One turn or mirror swaps these rows in pairs. Which row does each one swap with?
The rows were stretched afterwards, more along some directions than others.
viv: -21.5, 27.3, 10.7, -2.7, -28.8, 25.2, 0.6, -8.4, -19.4, -29.7, -1.7, 0.1, 24.1, -28.7, 26.0, -3.4, -0.4
somit: -2.0, -12.7, 12.6, 2.8, -13.8, -36.7, 4.0, -18.1, 11.7, 34.9, 8.4, 10.9, 10.2, 4.1, 4.8, 2.1, 24.9
mivu: -19.1, 14.4, 19.0, -6.1, -24.2, 19.0, -1.0, -5.1, -20.2, -18.7, 1.0, -2.6, 26.3, -28.9, 21.0, -7.2, 0.1
peg: -8.6, -7.7, 21.5, 9.1, -13.5, -34.8, 7.9, -14.1, 15.0, 28.3, 13.6, 13.3, 12.5, -0.2, 3.4, 1.8, 23.0
bav: -15.2, 22.5, 10.0, -3.6, -25.0, 20.5, 6.5, -5.3, -10.7, -21.9, 0.4, 1.3, 23.7, -33.6, 22.2, -7.8, 1.3
Dof: -7.3, 0.7, 12.5, 1.5, -14.0, -33.8, 12.3, -15.9, 11.4, 32.3, 1.4, 10.4, 18.4, -20.0, -6.0, 10.0, -10.1
Pemel: -21.1, 20.1, 11.4, -2.8, -27.8, 23.0, 4.2, -13.0, -19.8, -15.1, -0.6, -5.0, 29.8, -25.9, 17.2, -7.5, -0.4
Maguk: -5.6, -15.7, 15.0, 4.1, -14.9, -30.2, 3.3, -16.4, 10.5, 40.8, 17.0, 9.2, 8.1, 8.5, 3.3, -1.5, 24.0
kula: -23.0, -15.8, 42.9, -3.4, -35.7, 0.6, 8.6, 15.6, -14.4, -6.4, 29.8, 1.0, 17.7, -16.1, 8.7, -6.4, -11.8
kagag: -18.7, 13.2, 34.3, 11.3, -6.9, -17.5, 6.3, -9.9, 6.7, 37.5, 25.5, -7.8, 23.6, -11.4, -6.8, 12.0, 17.6
nilid: -22.7, 29.7, 14.7, -3.2, -28.4, 20.8, 0.9, -11.7, -18.4, -16.8, 3.0, 0.5, 31.2, -34.0, 23.6, -2.6, 2.3
fizel: -21.1, -13.3, 51.5, -3.0, -38.1, -1.9, 12.0, 11.4, -14.8, 5.6, 32.6, -8.6, 24.4, -8.7, -10.7, -6.9, -18.2
Kodon: 1.3, -11.6, 14.8, 7.1, -6.4, -36.7, 1.4, -14.5, 12.9, 34.4, 2.9, 16.0, 5.1, 2.3, 6.4, 2.7, 24.3
fad: -6.8, 2.7, 16.5, 31.4, -15.0, -13.4, 13.1, -15.9, 8.7, 30.2, 5.9, -5.1, 17.2, -24.1, -11.7, 6.1, -2.7
pid: -7.9, 6.6, 14.2, 31.0, -11.6, -12.4, 6.1, -11.2, 4.3, 32.3, 8.2, 0.7, 14.0, -23.4, -9.1, 5.2, 1.2
giroz: -17.6, 9.7, 19.0, 6.2, -14.3, -2.7, 5.9, -4.7, 0.4, 32.1, 24.1, -11.1, 19.0, -3.5, 2.1, 6.0, 27.0
Pil: -18.1, 14.6, 10.4, -1.3, -21.0, 22.5, -3.3, -1.9, -17.1, -25.1, 5.4, 3.5, 17.8, -30.2, 28.3, -7.3, 2.7
Vuna: -23.7, -16.2, 46.6, 3.0, -31.0, -0.6, 16.0, 13.0, -7.6, -0.5, 31.2, -5.1, 25.7, -15.1, -8.1, -9.2, -25.1
gafub: -19.2, -10.0, 41.2, -1.2, -47.2, 1.8, 14.9, 10.2, -17.9, -0.2, 27.3, -7.7, 23.0, -10.5, 8.3, -11.5, -11.5
pim: -15.4, 6.4, 1.0, 2.1, -19.2, -10.0, 10.2, -33.4, 9.8, 39.7, 18.8, 5.5, 17.9, -8.8, -10.1, 11.3, 0.8
koter: -1.9, -3.8, 21.2, 33.7, -15.6, -6.9, 7.3, -17.1, -3.4, 31.1, 3.4, -3.8, 12.5, -24.3, -1.8, 2.0, -7.1
Fifo: -22.5, 13.9, 16.9, -2.0, -22.5, 20.1, -1.7, -1.9, -14.0, -16.2, 4.1, -5.8, 26.0, -32.1, 10.6, -9.8, -8.2
saraz: -22.4, -14.7, 55.4, -1.5, -36.9, 2.3, 18.6, 18.0, -11.1, 1.2, 26.7, -3.3, 28.7, -13.1, 1.9, -9.7, -20.1
rif: -0.5, -3.3, 17.6, 30.7, -4.2, -18.3, 1.2, -14.9, -4.6, 36.2, -2.2, -5.5, 10.4, -19.5, -9.2, 3.4, -0.8
favu: -19.5, 21.1, 8.9, -1.0, -24.8, 19.9, -1.3, -11.6, -15.0, -19.4, -1.0, -1.5, 30.6, -27.3, 21.6, -6.2, -4.5
kisa: -12.0, -2.2, 19.7, 4.9, -9.4, -31.6, 13.2, -15.3, 7.5, 40.8, 1.8, 5.5, 14.6, -13.6, -7.2, 8.8, -5.7
Sota: -2.0, -0.3, 17.8, 39.2, 2.4, -20.5, -0.1, -18.2, 9.7, 25.8, 2.1, 0.7, 5.9, -24.8, -4.6, 7.5, -0.9
tal: -18.7, -8.2, 47.0, 3.6, -37.3, 1.3, 11.6, 14.7, -14.3, -9.7, 24.2, -0.3, 17.7, -11.8, 2.1, -6.7, -16.9
moneg: -14.0, 14.5, -3.0, -0.6, -18.3, -20.9, 4.3, -31.4, 9.9, 31.2, 11.2, 8.5, 20.8, -14.5, -3.4, 16.9, 1.5
bafes: -19.8, -14.7, 47.2, 4.2, -33.9, -0.1, 12.2, 16.9, -11.7, -6.4, 27.1, 0.1, 18.4, -15.1, -3.0, -6.8, -22.1
zudo: -19.1, 16.2, 22.8, -3.3, -25.9, 21.3, -0.8, -4.6, -13.0, -18.9, 3.7, -1.1, 29.3, -29.4, 21.6, -6.5, -4.5
zeda: -21.3, 8.3, 24.8, 23.6, -18.0, -1.9, 11.1, -17.8, 2.6, 43.3, 17.5, -3.5, 23.3, -28.8, -16.8, 7.4, 1.8
fim: -21.4, 23.5, 6.8, -2.1, -23.6, 25.9, -0.2, -8.1, -16.6, -28.3, -1.2, 0.9, 24.0, -33.0, 22.6, -3.7, -4.2
Zageb: -17.9, -19.5, 49.5, -2.0, -34.1, -2.1, 14.0, 14.9, -15.6, -1.3, 28.2, -4.9, 21.2, -8.4, 0.8, -9.1, -15.8
fata: -3.8, -11.5, 18.5, 8.5, -13.8, -35.3, 3.0, -16.1, 9.6, 42.8, 4.8, 6.6, 7.7, 7.0, 2.5, -0.7, 21.3
Tokin: -2.6, 7.2, 8.9, 32.2, -4.5, -14.3, 5.3, -14.1, 8.5, 16.9, 1.6, -1.1, 13.4, -31.7, -1.5, 8.2, -4.4
ruti: -18.7, 15.9, 21.1, -2.7, -12.6, -8.0, 2.1, 0.8, 2.0, 22.2, 27.0, -12.2, 15.1, -7.1, -1.3, 7.4, 25.9
zotav: -25.0, 13.3, 30.9, 1.9, -12.8, -7.8, 4.4, -6.9, 1.4, 37.2, 31.1, -9.9, 25.9, -15.3, -4.0, 9.7, 23.9
Nus: -11.1, -4.5, 28.0, -0.3, -14.0, -34.5, 3.3, -17.8, 15.5, 42.9, 19.8, 15.3, 19.5, 0.2, -3.1, 7.6, 21.4
lod: -16.7, 23.8, 11.3, 1.8, -25.8, 16.6, 5.1, -8.5, -14.3, -25.4, -8.1, -3.1, 18.4, -31.3, 30.8, -8.5, 0.9
lov: -17.4, 12.1, 29.5, 0.9, -9.7, -14.6, 7.8, -2.8, 2.9, 33.8, 27.7, -9.9, 23.2, -12.1, -6.4, 10.8, 22.1
parak: -20.0, 27.5, 12.7, -8.5, -33.7, 19.7, -0.7, -12.4, -18.1, -17.6, 5.2, -2.5, 29.5, -31.4, 25.9, -5.3, 2.7
gima: -17.6, 9.0, 29.7, 4.8, -7.7, -16.0, 7.9, -3.9, 4.9, 31.2, 25.7, -5.9, 20.9, -11.6, -1.8, 14.9, 21.2
kif: -15.7, -13.7, 35.9, -0.5, -43.2, -1.1, 8.4, 9.4, -16.4, -0.3, 26.7, -4.9, 15.8, -4.2, 6.1, -8.9, -10.9
rul: -12.1, 15.6, 10.4, -2.8, -14.6, -23.5, 15.1, -25.7, 14.2, 35.9, 7.5, 6.7, 25.5, -19.3, -13.4, 14.5, -6.0
buva: -17.3, -10.9, 53.8, 7.1, -35.6, -9.4, 15.4, 14.0, -7.8, -4.6, 24.9, -4.5, 15.3, -16.6, 3.2, -7.7, -17.4
todu: -8.1, -2.5, 12.9, 3.4, -11.7, -33.5, 8.0, -29.6, 2.7, 41.4, 4.3, 5.5, 20.3, -10.5, -8.7, 13.6, -5.7
bir: -23.1, -8.9, 43.8, -6.1, -42.8, -0.8, 18.3, 11.3, -8.0, -4.3, 32.1, -5.1, 25.1, -17.9, 1.6, -3.5, -13.9
Zisek: -15.4, 9.3, 17.0, -3.8, -23.0, -17.1, 13.4, -30.3, -0.3, 39.1, 3.4, 6.4, 28.6, -22.7, -0.8, 12.5, -9.3
nen: -20.6, -14.2, 53.4, 1.4, -36.1, -4.1, 10.2, 18.3, -12.8, 4.9, 28.9, -6.2, 26.0, -11.6, -7.0, -9.0, -22.4

koter pairs with Zisek
Dof pairs with Tokin
saraz pairs with zudo
fata pairs with kagag
favu pairs with nen
Maguk pairs with zotav
rul pairs with fad
nilid pairs with kif
viv pairs with tal

